Rotation paths and how fast each direction turns (degrees per step):
Each turn is a multiple of 5 degrees from 10 to 175, or 0.
Each row of a path follows its step; steps can be skipped.
path 1
step 0: [-3.42 -1.71  5.03  0.26 -1.77 -1.29  2.83  4.80 -2.12 -1.42 -0.46  0.23
  0.50 -2.97  3.88 -2.31 -2.28 -3.02 -0.56  0.99 -4.26 -0.87  0.45  0.78
  1.16 -0.50  2.66  1.11  4.08  3.17 -1.65 -4.98  0.72  0.25 -1.05  0.32
  0.08  3.36  0.59  0.97 -1.66  0.63 -2.35 -2.71  0.09  3.64 -1.12  0.13
  4.42 -1.28 -1.39  3.49 -1.86  2.68 -3.47  1.14  1.68 -1.32  1.32 -0.99
  0.09 -0.70 -0.67]
step 1: [ 0.32 -2.39 -0.78  0.86  2.93 -1.26 -2.00  1.69  0.05 -1.91 -1.33 -1.08
  0.08 -1.20  3.44 -1.95  2.05 -1.89 -1.41  0.91  6.49 -4.95 -3.25 -1.28
 -2.21 -0.72  0.75  1.82  1.45 -3.15  0.90 -0.28  1.31 -0.81 -1.56  1.03
 -4.89 -3.12 -0.05 -2.46 -0.02 -1.70 -0.21  6.35  0.41 -0.37  0.74  1.80
 -1.90 -1.40 -0.17  2.31  0.60 -3.36 -1.51  2.97 -1.12  4.39 -1.12 -0.24
  2.72 -1.86  1.55]
step 2: [-0.25 -2.38  1.82 -1.96 -0.82  4.82  0.29 -1.70 -2.41  0.84 -2.53 -1.58
 -1.09  1.99  1.24 -1.96  0.52 -1.62 -1.18  3.76 -1.17  0.91  0.72  0.87
 -0.53 -1.56 -1.11  1.31 -3.00 -2.19 -5.13 -4.09  3.04 -1.78 -0.91  0.49
  3.24  0.46 -2.57  2.47 -1.05  2.10 -3.45  2.08 -3.71  0.53 -1.85 -2.84
 -3.64  0.97  0.18  0.24 -0.56  1.51 -3.18 -3.47  4.81  1.09  2.97 -0.71
 -1.97  1.78 -3.42]
step 4: [-2.94  0.40 -3.11 -3.82 -0.71 -0.68 -1.64 -0.57 -3.95 -1.06  0.70 -0.53
  1.03  2.34  3.55 -2.76 -1.98 -2.32 -5.55  0.80  2.17  2.77 -1.40  0.34
 -0.18  1.56  1.69  2.42  2.29 -1.08 -2.73 -2.41  4.94 -0.41 -2.86 -3.99
  1.71  0.46 -2.62 -1.99  2.80 -2.33  2.21 -2.97  2.05 -0.84  2.27  2.57
  0.99  1.52  2.06  4.00 -1.46 -2.00 -2.02 -1.29  1.99  1.38 -0.95 -2.10
  0.49 -0.49 -1.16]
step 7: [ 0.00  1.28  3.11 -0.82 -0.68  0.63 -0.98  0.40 -0.51  3.12  2.57 -0.20
  2.36 -0.37 -0.13 -0.96 -2.80  1.58 -1.68 -1.28  1.22 -3.93  2.86  0.98
  1.14  6.14  4.32 -1.89  4.08  1.60  1.33 -3.97 -3.07 -1.80  0.01  2.72
  1.79  2.88 -1.01 -1.83 -1.58  1.69  3.23 -2.29  1.99 -1.61  0.07  0.71
  3.72 -0.37 -2.20  4.16  1.62  0.58 -2.30 -2.45  5.24  0.48  1.10  1.66
 -0.95  0.02 -0.85]
step 8: [-4.04  0.13 -2.08  1.02  2.32 -1.00 -0.64 -1.36  2.72 -2.17 -1.73  0.19
 -1.34 -1.50  0.41  1.00  1.97 -3.67 -1.07 -1.84  1.18 -3.11 -1.55 -2.46
 -5.65  1.99  1.33 -1.22 -1.19 -5.38 -1.37 -1.29 -0.15 -0.61 -0.84 -0.01
 -0.47  2.70 -4.24 -1.97 -1.17 -5.36  0.87 -1.85  2.70  1.02 -0.75 -2.29
  0.42 -1.07  1.96  1.10 -2.47 -4.41  1.13  3.32 -3.26 -0.26  1.80 -2.07
  3.75 -0.40 -1.20]
step 12: [ 0.61 -0.18  0.96  0.74  6.07 -2.51  1.36 -3.50 -1.67 -0.72 -3.15 -2.25
 -2.31 -1.41 -2.67 -2.70 -1.22 -0.17 -0.84  0.74  2.40 -3.16 -0.32 -2.31
  0.61 -1.38  3.28  0.57 -0.11 -0.53  1.63 -3.73 -2.21  5.02  1.13  2.76
  1.38 -2.85 -1.04 -1.75  5.32 -3.29 -3.26  1.07 -0.63 -1.72 -1.62 -1.97
  1.01 -2.50  2.06 -1.28 -2.65  0.25 -2.20  3.93  0.57  0.74 -0.95  0.71
 -0.97  3.23 -0.38]
step 13: [ 0.25 -1.71 -1.08  1.48 -3.04  4.21 -0.37 -3.95  2.98  0.28 -0.42  2.64
 -1.46  2.19  3.86 -1.36  4.51  1.25 -4.24  0.00  1.90 -2.84  1.30 -1.05
 -0.76 -4.05  1.95 -0.31 -0.71  0.39 -3.58  4.30  0.11  0.88 -0.14 -0.40
 -1.90  1.54  0.36 -0.05  0.04  0.53 -0.19 -1.20  1.14  2.75  3.87 -4.18
 -3.64  1.49  1.18 -2.63 -0.30  4.01  0.20 -1.38  3.47  0.89 -1.16 -1.74
 -3.79 -0.19  1.65]
step 15: [-4.41  2.00 -0.84 -0.41  1.08 -1.94 -0.78 -2.44  1.87  0.79 -1.03 -3.09
 -0.62  2.78  0.68 -3.91  2.12 -3.34  1.17 -2.32  0.12 -5.17  0.63 -1.44
 -2.56  0.16 -1.10 -1.01  0.42  2.07 -0.32  2.26 -1.07  0.83  0.41 -3.64
 -0.78 -1.24  4.17 -3.13  2.00 -1.76  3.19 -1.36  3.07 -2.27  1.60 -0.95
 -4.75  0.70  2.85  3.35 -3.57 -3.03 -2.07  1.74 -0.24  1.99  1.14 -3.96
 -0.31  1.39 -0.36]
Directions:
[-0.26  0.22  0.77 -0.68 -0.15  0.38  0.63 -0.18 -0.37  0.01 -0.31  0.41
 -0.71  0.00 -0.04 -0.06  0.04  0.60  0.41  0.98  0.28  0.78  0.11 -0.07
  0.41  1.66  1.01  0.20 -0.45 -0.02 -0.49  0.05  0.00 -0.02 -0.19  0.17
 -0.14 -0.93  0.10  0.40  0.59  0.78 -0.63 -1.39 -0.20 -0.55 -0.83  0.33
  0.32 -0.78 -1.61 -0.33 -0.07  0.14 -1.08 -0.02  0.19 -0.28  0.96 -0.58
 -0.28 -0.76  0.54]	155
[-0.19 -0.42 -0.34 -0.61 -0.18 -0.05  0.32  0.43  0.48  0.23  0.10 -0.21
 -0.45 -0.88 -0.32  0.64 -0.30  0.68 -1.46  0.66 -0.59 -0.02  0.64  0.26
  0.15 -0.42  1.38  0.25  0.33  0.39  0.52 -0.28 -0.11 -0.40 -0.62 -0.18
 -0.69 -0.30  0.24 -0.50  0.36 -0.11  0.04  1.26  0.31  0.60 -0.03  0.22
  0.61 -0.55  0.10 -0.19  0.94  1.37 -0.24  1.85  0.01 -0.33  0.10 -0.19
 -0.57  1.00  0.25]	60
[-0.62 -0.08  0.34  0.00 -0.33  0.95  0.41 -0.32  0.44 -0.23  0.18  0.91
 -1.00  0.23 -0.57  0.85  0.03 -0.10  0.52 -0.57  0.85  0.83 -0.19  1.00
  0.23 -0.36  0.18 -0.70 -0.10 -0.02  0.88 -0.60 -0.09  0.60 -1.07  0.15
 -0.87 -0.34 -0.62 -0.03  0.14 -0.46  0.44  0.75 -0.39 -0.54  1.13  0.51
 -0.21  0.29 -0.45  1.23 -0.42 -0.31 -0.07  0.10  0.77 -0.01  0.37 -0.58
  1.40  0.14 -0.94]	110
[ 0.17  0.05  0.47 -0.03  0.36 -0.12  0.12  0.78 -1.46  0.03  0.46  0.10
  0.03  0.05 -1.02 -0.37 -0.45  0.33  0.74  0.60  0.53  0.33  0.29  0.15
 -0.49  0.31  0.41  1.13  1.31  0.41  0.16  0.51 -0.68 -0.04  0.40  1.90
 -0.09 -0.02 -0.18  0.68 -1.19 -0.69  0.81  0.00 -0.21  0.08  0.01 -0.20
 -0.29 -0.25 -0.15 -0.97 -0.56  0.09  0.80  0.77  0.76  0.49 -0.38 -0.02
  0.41  0.51 -0.35]	160
[ 0.68 -0.12  0.37  0.56  0.63  0.30 -0.88 -1.68  0.40  0.22 -0.41 -0.09
 -0.20 -0.02  0.25  0.69 -0.80 -0.83 -0.25  0.69 -0.54  0.58 -1.28 -0.22
  0.67  0.31  0.51  0.74  0.08 -0.42  0.46  0.20 -0.48 -0.48 -0.57  0.36
 -0.61  0.11  0.19  0.31  0.30 -0.58 -0.70  1.21  0.47 -0.33 -0.36 -0.67
 -1.34 -0.31  0.56 -1.09 -0.72  0.11 -0.26 -0.43 -0.34  0.38  0.23 -0.43
 -0.16 -0.46 -0.41]	100
[ 0.56  0.03  0.69  0.42  0.03  0.22 -0.60 -0.68 -0.76 -0.27 -0.78 -0.04
  0.65 -0.52 -0.82  0.15 -0.64 -0.25  0.45  0.36  0.26  0.36  0.30  0.44
 -1.16 -1.39 -0.53  0.51 -0.05  0.18 -0.23  0.06 -0.26 -0.45  0.29 -0.76
 -0.07 -0.77  0.66  0.65 -0.19  0.42 -0.10  0.17  0.96  0.35  0.73 -0.90
  1.29  0.55 -0.42  0.80  0.55 -0.39 -0.87  0.60  0.19  0.60  0.11 -1.15
 -0.33 -0.89  0.15]	20
[ 0.54  0.07  1.26  0.63  0.20  0.60 -1.27  0.44 -0.49  0.30 -0.01  1.15
 -0.30  0.64  1.09 -0.68 -0.45  0.09 -0.37 -0.96 -0.33 -0.29 -0.17 -0.03
  1.49 -0.61 -0.17  0.85 -0.24  0.52  0.38 -0.17  0.15  0.65  0.46 -0.52
 -0.25  0.52  0.62 -0.49  0.23 -0.30 -0.15 -0.99  0.09 -0.58  0.93 -0.09
  0.30 -0.92 -0.54  0.03 -0.11  0.87  0.62  1.03  0.20  0.31  0.03  0.11
  0.21  0.06  0.50]	115
[ 0.69 -0.16  0.16  0.80 -1.06 -0.15 -0.31 -0.82  0.13 -0.52  0.59 -0.14
 -0.41 -0.36 -0.44 -0.57 -0.17  0.36 -0.03 -0.84 -1.01  0.29  0.90 -0.36
 -0.74 -0.21  0.16 -0.75  0.03  0.36 -0.74  0.29 -0.27  0.75 -0.47  0.67
 -0.07 -0.54  1.34 -0.57  0.87 -0.09  0.96  0.02 -1.14 -0.54  0.42  0.57
  0.44 -0.33  0.15 -1.36  0.04 -0.45  0.37 -0.38 -0.94  0.19  0.42 -0.87
 -0.22 -0.01 -0.53]	10
